The rows of A fall into 3 groups, and each row is roughly a mix of its group's hidden directions; one row fits no group.
A (113 x 11):
[[-25   5 -17  21 -10   0 -10 -23 -18   3 -12]
 [-15 -13  -1  -1 -11  -1  21   0  28  21  19]
 [-30   1   0 -17 -16 -18   4  13 -18   2 -17]
 [-14 -13  -1  22 -15 -12  -3  -1   6 -20 -30]
 [ 11   2   5   2 -12 -17  -8  -9  11  27  31]
 [ 27 -28   7 -19 -11 -14   8   7  -3  -2  15]
 [-19 -11 -19  -9   0 -14  14  -4  14  29 -13]
 [  4  -1   5   4   4 -17 -19  -1 -16  13 -37]
 [ -4 -21   8  19   9   5  -1 -20 -31  -9 -12]
 [-21  -4 -14 -18  -6  -4   5 -10  23  30  -2]
 [ 15   0   3  27   8   2 -29   4 -21 -14  -3]
 [  4  15 -24   6 -17 -14   4  10  12  30   9]
 [ 16   6   7   5   7   5 -28   3 -26  -3 -25]
 [ -5 -16  16 -21  -4  -3  -8 -14  10 -31 -15]
 [ 14   4  28  14  -6  26  -9   7  -2 -22   4]
 [-11 -10  11   2 -20  19  25   0  20   2  20]
 [-19  -9 -16  12   5 -11  -4  -3  34  14  13]
 [-18 -10   5  -5 -19   5  15 -22  -8  -9 -29]
 [-18 -16  -5 -14  -4  25  -9   2 -16 -21 -18]
 [-12  -3  21 -14 -22  11 -24 -18  -7  -5 -14]
 [-17  -1   4 -12 -10  17  -3  -5  34  16  16]
 [ 18  28 -20  21  -2   9   9   7  12  18   1]
 [ 28  11   1  16  20  24   1  -3  12 -15   3]
 [ -2 -36   7  15 -10 -23  -2  -7   4  -4 -16]
 [  5  -1 -20 -21 -24   0  -8 -12 -12  20  19]
 [ 22   1  -5  12  11  -6   6   5 -31 -12 -23]
 [-22   3 -16  -2   1  -6  24  22 -22   0 -14]
 [  0  16  -7 -21  14 -20 -27  -2 -20 -11  -3]
 [ 16 -28  19   2  -7  -8   8  10  26  -7 -13]
 [  2 -22   2  22 -16 -16   6   7  12 -15 -25]
 [  1 -11  28 -15   1  15  -8 -16  -8 -29   5]
 [ -7   1   7  -6  12  -7  32   5 -10 -30 -14]
 [ 10  -5  19  -9  -9   0   8 -13  23  18  29]
 [-27  10 -19  10  -7  -4 -13 -24 -20  10   2]
 [ 22 -13  20  -4  -4   0  13  18  28 -13  -6]
 [ 15  17   2 -12   5   2 -11  -6 -29 -21 -20]
 [-10   8   9  11  27   6  14  14 -26 -10 -17]
 [ -8  -5  17  -5   5  26   4  -2 -33 -18   6]
 [-24  -9  -2  -9  12   0   9  21 -29 -12 -11]
 [ -8  -7 -22   4  18  16  21  18 -15 -15 -11]
 [-12  18 -16  -8  -8 -11  -9  14  32  17  -4]
 [-29   4 -12  19  -7  -9 -11 -25 -18   1  -3]
 [-18  39 -15  -4   5  20  -8  -1  -3   5   1]
 [-19  -1 -13  21  -9   2 -10  -6  -9 -11 -34]
 [ -6  -6   6  20   4  -9 -38   7   1   2  22]
 [-23   3 -10  20 -12   9 -11 -14  -4  -6 -30]
 [-14 -17  11  16 -24 -23   1 -20   9 -10   5]
 [ 22   3  20   0  -9  10 -18 -23  14   1  21]
 [  1   7 -25   6 -18  -4 -10  -1  25  21 -18]
 [ -3   6 -22  -9  39  12  -3  -6   4 -14   1]
 [ 10  -7   5   2 -16  18  37  -6  10  16  -5]
 [  5   5  -4 -20  -5   6  40  -5  -3  -4 -20]
 [-22   0   8  -5  -9   7 -18  -2  27   4  28]
 [ 18   4 -14   9  13 -15 -14  -6 -26   4 -25]
 [ -1  -8 -15   7  -8  13 -34  -6  15  18 -16]
 [-23 -30   7 -23  -4 -11 -16  -1  -8  -9  -4]
 [  5  13 -24  13  13 -12  28  21   4   7   2]
 [-13 -24  24 -19   0  -3  -3 -13 -14 -21   3]
 [ -8 -17  -6  11  -3  -7  31  10  17  13  22]
 [-13 -22  23 -24  -4  -7  -3  -9 -12 -21   9]
 [  4 -22  -2  19  -3  -2  29  13   3  25   0]
 [-23  12 -18  11   1   3 -12 -21 -27   8  -1]
 [-15  17 -13 -23   3 -13 -27 -19   0  -6  -5]
 [ 15   8  10   7  10   4 -25   6 -25 -17 -20]
 [-10   5 -12 -17 -13 -34   0  17  17   0 -11]
 [-14  -2  11  -8  -9  15  12   4  31  -1  27]
 [-13 -12 -23  -7   3 -20  17   0   7  30   3]
 [-11  -5 -28 -10   9 -23   2  -6  -3  27 -12]
 [-17 -11 -14  -3  -3 -19  17  -5  23  28   0]
 [  8   3  12 -10  -5  -5   7  -4  29  23  28]
 [ -2  -6  15  10 -11  34  -9   5  16   0  24]
 [ -5  -3   2 -12 -10 -13  -2 -22 -18   4  36]
 [ -7  18  -2 -22  21  12 -11  -8 -13  17  22]
 [  2  13  -4 -25 -11   2  -4 -10  -4  14  36]
 [ -8  -2  17  -4  17   3  26   3 -26 -24  -1]
 [ 26   1   4  12   5   4   0   5 -36  -8 -17]
 [ 11 -15 -28  16   5  -5   1  -5  23  23   7]
 [  4  -3  22  20  24   1  14  12   5 -23 -13]
 [-14   3 -10  13   3  15 -11   1  -7 -11 -39]
 [  5  14   8 -19  -6  -4 -10 -12 -27 -10 -28]
 [ -9 -17   2  22 -13 -12   0   2   9 -18 -31]
 [ 18  22  -5 -26   4  16   4  21   9   6  15]
 [-20 -19  -5 -12 -14  13 -30  -4  -6   2 -17]
 [ 11  27  -1 -22 -10  13   7   8  13   3  26]
 [-21   0   3  -2  -1   3 -25   1  22  -5  32]
 [ 27  25  -9  20  10  19   6   3  15  -1   2]
 [ 23  -8  -9  11 -14   6  13  23  13  -5 -25]
 [  2 -21 -35  14   3   4  -1  -4  18  16  -9]
 [  1   2  15  20   2   6 -35   3  11 -14  18]
 [ 14   8  31  -7 -10 -16  -8 -20  15  -2  15]
 [ 10 -27  17   1 -22 -15   7   0  24  -8  -2]
 [ 12  14 -14  -4 -24   0   0  -9  33  -5 -15]
 [-14  -8   9  19   0 -12  -1   8  11 -26 -29]
 [-15  23  -5 -13  21  10 -11 -10 -21   8  18]
 [ 16  13  14  -4   0  17  -5   3 -24 -31  -7]
 [ 14   6 -12   2  11 -11 -12  -4 -32  -4 -27]
 [-10 -28  15 -22  -5 -12 -20 -13   7 -15  -1]
 [-19  -6   4  -6 -14  21 -11  -2  21  15  26]
 [ -6 -11 -13   0  10  31 -25   9  -5 -12 -17]
 [ 26 -29  24  -3   3  -3  14   8   6 -10   2]
 [ -3  -3  29  -5   8  13  -1 -23  18  17  17]
 [ -8 -23   9  17   3   1  -3 -25 -28  -9  -9]
 [ -5 -16  -3  17  19   0  -6   8 -10  -6 -37]
 [  1  -1   5   0 -11 -20  -6  -3  -2  31  31]
 [ 15  -9  10  20 -10  23  28   1  16   6  -2]
 [  8  23 -10  21   6   4  20  12 -13  22  14]
 [-21   0  11  -5 -12   9 -16  -4  28   0  27]
 [-25  11 -20  14  -1   9 -15 -13 -17   3 -22]
 [ 11 -12  -3  14  -2  -8  12  -1 -11  30 -29]
 [ 25  -3   3  10   0   4  10   0 -18  17 -33]
 [ 12 -18  10  23  -3  16  26  19   3   9  10]
 [ -9   2   2  -8   4  10   4   2   0 -32 -36]
 [  6  -7  10  20  -2  -8 -19  -4   1  22 -33]]
One row of each group comes first, with its name. Which group is each row after those in?
[ 16   4 -22  17  18 -11   3  15  17  18  15]
Q
[ 10  12   9  -2   2  14 -38  -7 -12   0 -19]
L
[ -8  -2   9  33   4  12   8 -10  -9 -20 -22]
N

[ 18  -2  -1   4   0  -6  13  -4 -18  17 -37]
L
[ -9   9  12  -6  -2  13 -21   1  15 -20  31]
L
[ -1  12   7 -20  -9  -9 -10 -14 -27  -6 -27]
L
[ 10 -18  -2  15 -23 -16   9  13  19 -13 -20]
N
[ 20 -25  26   9  18  -3  16  -1  -9  -7   9]
N
[ 25   6   5   8   2  23  17   6 -15 -27   6]
L
[-12   0  15   0 -10  12 -18  -2  29   7  26]
L
[ -2  -7  21  13 -13  34  -2   7  16  -6  15]
L
[ 23   8   7  -1 -14  13 -23 -16  23   2  15]
Q
[ 10  -5  23  13   7  26   0 -25 -16  -1  11]
Q
[ 16   6 -15   0   9  17   2  28   8   6 -28]
N
